Each row is where one point has got to under a steady rotation. How many ticks took it there?
The counts run from 0 to 346.
[ 10  -3   4  12  13   6 -14  29  -9  -1   9 -17 -25  -7 -13  -3  -2  -7
  -8  -6   0   7  29  17  -9  -1   1  21   0   3 -12   2  37 -16  16   8
  12 -13  -3 -21 -15  -6  -9   0]
250
[ -3 -10   6  14  20   9  -2  23  -9  -8  -3 -24 -23   2 -20  -3 -13  -4
 -14  11  -1  10  34   9 -18   1  -5  16  -5   6  -7 -13  21  -4  16  10
  18 -13  12 -19 -15   6  -3   4]
134
[  0 -10  -2  21  15   5   3  29 -11  -7  -6 -25 -24  -1 -15 -12  -6  -3
 -17   5   0  10  30   0 -14   2  -1  17  -4   9  -8 -12  21  -7  11  11
  25 -16   6 -16 -16  12  -4   2]
138
[ -2 -12  -2  12  22  15  -1  19 -22   4   1 -25 -25  -1  -5  11  12 -10
   4   8   1   3  17  -3 -21  13   2   9   0  -2  -5 -25  26 -20  10  13
  16 -21 -11 -19  -9  -1 -13  -1]
96
[  5 -11   1  11  23   7  -9  31  -8  17 -14 -29 -17   1 -12   7  -3 -15
  -6  12  -5  21  20   4 -13   2   5   5   4  -9  -9 -10  22  -1   5  15
  19  -8 -10 -21 -17  -1 -13  -4]
24
[  5 -12  11   0  13   2 -17  31 -13  -5   3 -13 -22  -1 -10   4  -1  -7
  -4  11  -7   8  32  17 -20   8  -6  23  -6  -1 -14  -4  25 -16  17   1
   5 -18  -5 -17 -16   2 -13   7]
252
[ -2 -11   0  13  10  10  -4  18 -22  15  -4 -27 -20   2  -9   2   9 -15
  -3  -1  -6   6  25  -6 -11   9   6   3   6  -4   6 -21  26 -16  21   8
  23 -19 -10 -20   5  -4 -15   0]
270
[  7 -11  10   5   8   9   0  20 -13   2  -4 -21 -22  11 -21 -14  -7  -9
  -6   7  -5  15  25  11 -21  -5   3  12  16   9 -14 -11  25  -3  12  12
  15 -13  -5 -24  -8  -9 -18  13]
35
[  1  -6   5   2   5   7  -8  19  -9  22  -2 -19 -14   5 -22   5   8 -14
  -4  11 -16   6  31   5 -14   4   7   0   8  -2  -1 -18  17 -10  28   6
  24 -24 -13 -13   2 -11 -17   0]
277
[  1 -15   0   2  14   6   5  26 -21 -12   0 -19 -14  -2 -13  -1  12   3
  -4   7   0  -1  21  11 -13  11  -2  20   1   4 -17 -19  26 -22  11   6
  13 -21  -9 -18 -16   6 -16   1]
89
[ -9  -6   0  12  19  10  -9  26  -8   4   6 -19 -25  -3 -14  17   5  -4
  -2  -4  -4  -5  27  10  -3   5  -4  12  -1  -2   1  -5  24 -25  21   9
  19 -21  -2 -12 -12  -4  -9 -17]
175
[  3  -8  -5  14   4  10   0  18 -22  10   0 -23 -21   4 -11  -6  14  -9
  -6   4  -9   3  28  -5 -13  12   7   8   0   0  -2 -23  21 -13  23   6
  27 -29 -11 -15   5   2 -13   2]
269
[  6 -19   6   8  12   0  -6  26 -14  -9   3 -14 -22   3  -5   7   6   4
  -7   6   0   5  32  13 -19   9  -5  26  -7   8 -13  -6  25 -18  15  -1
  12 -24  -7 -15 -17   0  -9   4]
256
[ 11 -12   5   8   2   8   5  29 -15  -4  -8 -14 -22   8 -22 -14   0  -4
  -6   8 -12   5  25   8 -22  -1   2  18   9  14 -25  -2  14 -15  13  13
  17 -12 -12 -18  -7  -2 -23   7]
38
[ -8  -9  -5  11  10   7  -2  35 -12   8  -6 -27 -29  -1 -16   5   3 -10
  -3  -9  -3  16  28  -1   3   2   1   8  12 -11   5  -1  20 -16  15   2
  24 -21  -8  -9  -5  14 -11  -5]
64
[  7  -3  -3   1  15  10  -6  31  -8  10  -4 -30 -16  -7 -16  -1   2 -11
  -8  23  -7  19  30   2 -15   6   3   5  -4   0 -13 -18  19  -3   5  11
  22 -17  -1 -10 -13   8  -4   3]
22
[ -2  -5   6   3  11   8  -6  35 -12   5  -5 -27 -26   1 -23   0  -8 -12
   1  -4  -5  26  30  11  -5  -3  -2   9  18  -7  -6   3  22  -8   7   2
  13 -10  -5 -12  -8  11 -13   7]
239
[  0  -9   0  11  17  10   6  18  -8  15  -6 -25 -25  14 -23   7   8 -11
  -4  -1  -6  12  22  -1  -7  -6   5  -3  17   4  -2 -14  16  -8  16  14
  31 -24 -10 -11  -9 -12 -14  -8]
107
[  9  -8   9  15   6   7  -5  20  -4   8   0 -11 -27  13 -22  -6  -1  -9
  -1  -2 -14   0  28   8 -18  -9   6  12  10  14 -14   4  20 -12  17  13
  22 -21  -7 -16  -3 -17 -16  -2]
329
[  0 -10  11  17   5  12  -5  23 -14   3  -3 -14 -25  10 -21 -11 -10 -10
  -3   2 -11  -7  22   8 -23  -1   1  18   6   8 -13  -4  20 -18  19  18
  12  -6  -2 -28   1  -9 -21  -3]
43
[  3 -20   3  22   6   3   1  23 -17  -6  -8 -16 -18   8 -10  -1   7   3
 -15   1  -3  -3  27   3 -15   8  -1  21  -6   4  -4 -16  20 -16  25   3
  24 -25  -7 -20 -11   2 -10   1]
261
[  5 -14  -5   9  16   9   5  21 -11  13  -3 -20 -23   7  -8  10  19  -8
   4  16  -8   4  25  -4 -18   9   3   5   1   5  -9 -22  12 -13  10  12
  29 -28 -14  -7  -9  -3 -13  -5]
101
[ -1   1   0   6  16  14   1  28  -3  10   3 -18 -25   1 -31  -4  -4 -13
  -3  -1  -8   7  22  11  -2  -9   4   5  18   3 -14   3  22 -17   8  20
  17 -10  -5 -15 -11  -3 -18 -13]
119
[ -3 -12   2  13  15  11  -2  17 -16   7  -4 -22 -14   4 -13   2   7 -11
  -5  18  -9  -6  22  -1 -24  12   7   5  -6   2  -7 -27  15 -12  21  14
  23 -22  -8 -19  -4  -5 -16  -5]
98
[ -4 -16   1   9  11   8  -4  26 -21  17  -8 -23 -22   4  -4   9  12 -16
   7   4 -10   9  23  -5 -15  14   4   3   7 -11   0 -18  19 -20  20   4
  20 -18 -16 -16   3   0 -18  -2]
271
[ 10  -7   6  12   3   8  -7  26 -12  17  -9 -23 -20   9 -17 -11  -6 -15
  -6  11 -17  11  24   1 -22  -1   9   6   8   2 -12  -7  19  -6  13  16
  19 -10 -11 -26   1  -7 -19   7]
321
[  6  -9  -5  13   8   6  -4  23 -14  20  -1 -20 -22   1 -11   4  14  -9
  -1  -3  -8   7  24  -1  -8   1   9   4  10  -4   0 -11  24 -18  19  10
  27 -24 -14 -15  -1 -12 -16  -9]
274
[ 13 -11   2   8   7   9   0  36 -14  14  -8 -15 -27   9 -11   0   5 -12
   7   4 -11  12  23   3 -22   0   5  12  10   4 -19   4  18 -16   2  15
  16 -16 -18 -16  -9  -7 -20   1]
323
[  8 -16   4  18  10   5 -12  28 -18  17 -10 -24 -25   4  -3  -5  -3 -17
  -3   3  -5  17  27  -4 -21   6   6  10   3  -6   2  -8  24  -7  10  10
  16 -12  -7 -27  -3  -2 -13   6]
147
[ -7  -2   1  16  15  15  -2  24  -3  16   1 -27 -34   4 -20   7  -6 -15
  -4   6  -9   6  34  -5 -15   0   4   0   2   6   2  -9  18  -7  12  14
  27 -20   5 -11  -3  -3  -3  -7]
226
[ -7  -1  10 -12  11   8   2  23 -11  -7   6 -20 -21   1 -31   3  10  -3
  -3  10 -12   5  29  21  -4   3  -5   7  15   3 -15  -8  16 -16  19   8
  19 -21  -7  -7 -10   5 -21   0]
288
[ 11 -16   5   5   2   4  -3  28 -11   9 -10 -11 -25  14 -12   6  11  -6
   5  -2  -8  16  30   2 -16   3   1  13  16   2 -10   3  18 -15  13   2
  21 -22 -19 -12 -10  -8 -20   8]
156
[  2 -14  11  -3  17  10   1  19 -17  -5  -1 -15 -23  10 -15   4   7  -3
   4  15  -3   7  23  13 -27   4  -5  13   9  11 -21 -12  20 -13   7  12
  11 -19 -11 -19 -16  -8 -19   8]
208
